[[140 114 122]
 [146 121 149]
 [130 114 111]]
=>
[[140 114]
 [146 121]]

[[129 129 129 133 131]
 [102 139 139 120 145]]
=>
[[129 129]
 [102 139]]

[[121 120]
 [136 146]
 [ 99  99]
 [114 112]]
=>
[[121 120]
 [136 146]]

[[137 111 131 108 147]
 [139 103 135 118 145]
 [105 103  98 118 155]
 [136 112 132 115 147]
 [143 133 139 125 126]]
=>
[[137 111]
 [139 103]]

[[147 106]
 [116 154]
 [113 103]]
=>
[[147 106]
 [116 154]]

[[100 118 141 124 135]
 [153 115 130 139 136]
 [150 135 110 127 128]
 [152 118 129 136 136]]
=>
[[100 118]
 [153 115]]

[[151 118 142 134 133]
 [138 114 132 140 143]]
=>
[[151 118]
 [138 114]]

[[154 135 125 148]
 [120 132 128 136]]
=>
[[154 135]
 [120 132]]

[[128 128 128 129]
 [127 128 127 130]
 [122 126 108 151]
 [127 127 128 130]]
=>
[[128 128]
 [127 128]]
---
[[130 125 124 110 117 133 136 130 149 124 116 121]
 [132 123 131 107 141 133 132 139 142 135 117 120]
 [128 128 128 128 128 128 128 128 128 128 128 128]
 [128 126 130 128 131 129 127 125 128 127 128 130]
 [131 119 127 101 125 138 136 129 149 126 115 122]
 [105 140 124 111 149 120 132 134 135 122 111 119]
 [132 115 132 100 137 140 134 128 144 129 117 124]]
=>
[[116 121 130 125 124 110 117 133 136 130 149 124]
 [117 120 132 123 131 107 141 133 132 139 142 135]
 [128 128 128 128 128 128 128 128 128 128 128 128]
 [128 130 128 126 130 128 131 129 127 125 128 127]
 [115 122 131 119 127 101 125 138 136 129 149 126]
 [111 119 105 140 124 111 149 120 132 134 135 122]
 [117 124 132 115 132 100 137 140 134 128 144 129]]

[[131 110 127 130 132]
 [ 99 143 117 101 146]
 [126 122 133 133 123]
 [121 140 133 107 132]
 [119 119 135 131 138]
 [128 149 134 134 125]
 [131 114 120 140 140]
 [132 109 114 134 111]
 [108 115 105 112 125]
 [134 124 133 138 110]]
=>
[[130 132 131 110 127]
 [101 146  99 143 117]
 [133 123 126 122 133]
 [107 132 121 140 133]
 [131 138 119 119 135]
 [134 125 128 149 134]
 [140 140 131 114 120]
 [134 111 132 109 114]
 [112 125 108 115 105]
 [138 110 134 124 133]]

[[127 133 118]
 [133 130 116]
 [130 136 124]
 [124 124 130]
 [130 152 118]
 [121 127 117]
 [140 130 120]]
=>
[[133 118 127]
 [130 116 133]
 [136 124 130]
 [124 130 124]
 [152 118 130]
 [127 117 121]
 [130 120 140]]

[[125 127 129 126 128]
 [129 116 134 147 111]
 [138 152 137 134 123]]
=>
[[126 128 125 127 129]
 [147 111 129 116 134]
 [134 123 138 152 137]]

[[152 132 149 138]
 [106 133 118 150]]
=>
[[149 138 152 132]
 [118 150 106 133]]

[[126 132 131 132 121 124 119 131 117 143]
 [124 131 118 102 126 128 126 106 120 133]
 [105 124 136 129 131 123 152 122 112 131]
 [123 130 118 101 126 130 128 105 121 133]
 [127 138 133 137 122 126 122 136 116 141]
 [111 120 128 132 135 133 147 118 111 128]
 [123 129 118 103 125 128 125 103 120 134]
 [118 125 120  99 121 133 126 108 126 134]]
=>
[[117 143 126 132 131 132 121 124 119 131]
 [120 133 124 131 118 102 126 128 126 106]
 [112 131 105 124 136 129 131 123 152 122]
 [121 133 123 130 118 101 126 130 128 105]
 [116 141 127 138 133 137 122 126 122 136]
 [111 128 111 120 128 132 135 133 147 118]
 [120 134 123 129 118 103 125 128 125 103]
 [126 134 118 125 120  99 121 133 126 108]]
---
[[128 132 145]
 [132 143 120]
 [121 126 128]
 [119 147 140]
 [123 118 123]
 [125 143 142]
 [130 121 118]
 [135 151 133]
 [132 136 136]
 [134 127 130]
 [131 125 128]
 [125 139 131]]
=>
[[128 145]
 [132 120]
 [121 128]
 [119 140]
 [123 123]
 [125 142]
 [130 118]
 [135 133]
 [132 136]
 [134 130]
 [131 128]
 [125 131]]

[[130 129 129 134 122 129 128]
 [124 129 128 130 130 126 128]
 [126 129 127 121 131 130 127]
 [130 129 130 138 119 129 127]
 [125 125 124 112 144 123 134]
 [129 128 128 124 130 128 128]
 [132 131 133 147 106 136 120]]
=>
[[130 129 122 128]
 [124 128 130 128]
 [126 127 131 127]
 [130 130 119 127]
 [125 124 144 134]
 [129 128 130 128]
 [132 133 106 120]]

[[125 126 134 110 130 133 128 107 116 137 122]
 [125 124 128 119 127 130 127 118 121 130 125]
 [125 124 125 125 125 126 126 125 125 125 125]
 [126 126 134 112 130 132 128 109 117 137 123]
 [125 125 134 112 129 132 128 108 116 137 123]
 [120 120 111 137 115 112 117 140 131 107 123]
 [119 120 111 134 114 112 116 137 128 107 121]
 [125 125 134 110 130 133 128 107 115 137 123]]
=>
[[125 134 130 128 116 122]
 [125 128 127 127 121 125]
 [125 125 125 126 125 125]
 [126 134 130 128 117 123]
 [125 134 129 128 116 123]
 [120 111 115 117 131 123]
 [119 111 114 116 128 121]
 [125 134 130 128 115 123]]

[[127 122 130 125 125 127 131 121 114 122]
 [129 129 128 128 129 128 127 130 130 127]
 [128 139 125 142 131 137 113 143 136 124]
 [127 123 129 127 125 127 131 122 117 124]
 [128 138 125 140 131 136 115 142 136 124]
 [129 135 128 134 131 132 119 138 134 125]
 [129 135 128 134 131 132 119 138 134 125]
 [128 117 134 118 125 125 132 118 107 116]]
=>
[[127 130 125 131 114]
 [129 128 129 127 130]
 [128 125 131 113 136]
 [127 129 125 131 117]
 [128 125 131 115 136]
 [129 128 131 119 134]
 [129 128 131 119 134]
 [128 134 125 132 107]]

[[116 129 114 122 121 129 130 137 140 134 124 128 129 117 132 128]
 [114 119 105 130 111 135 137 128 131 134 134 134 129 124 136 132]
 [122 123 129 141 128 133 127 119 123 114 132 133 142 150 126 136]]
=>
[[116 114 121 130 140 124 129 132]
 [114 105 111 137 131 134 129 136]
 [122 129 128 127 123 132 142 126]]

[[123 153 141]
 [129 112 127]
 [108 130 111]]
=>
[[123 141]
 [129 127]
 [108 111]]
---
[[132 126 130 103]
 [109 115 111 131]
 [108 114 110 133]
 [104 111 106 135]]
=>
[[109 115 111]
 [108 114 110]]

[[155 152 153 154]
 [139 117 126 144]
 [141 118 126 145]
 [142 117 126 147]]
=>
[[139 117 126]
 [141 118 126]]

[[122 121 115 127 145]
 [110 144 145 121 117]
 [157 116 120 142 135]
 [141 125 129 138 134]]
=>
[[110 144 145]
 [157 116 120]]

[[128 129 127 127]
 [128 148 127 129]
 [128 149 127 128]
 [128 151 127 129]
 [128 151 127 129]]
=>
[[128 148 127]
 [128 149 127]]

[[118 136 128 115]
 [156 140 135 125]
 [130 138 137 122]
 [112 125 143 114]
 [118 134 125 120]]
=>
[[156 140 135]
 [130 138 137]]

[[112 132 144 106]
 [132 127 127 119]
 [129 126 124 138]
 [124 125 116 130]
 [148 125 117 129]]
=>
[[132 127 127]
 [129 126 124]]

[[136 138 129 100]
 [126 143 129 104]
 [121 125 136 134]
 [113 133 130 123]]
=>
[[126 143 129]
 [121 125 136]]
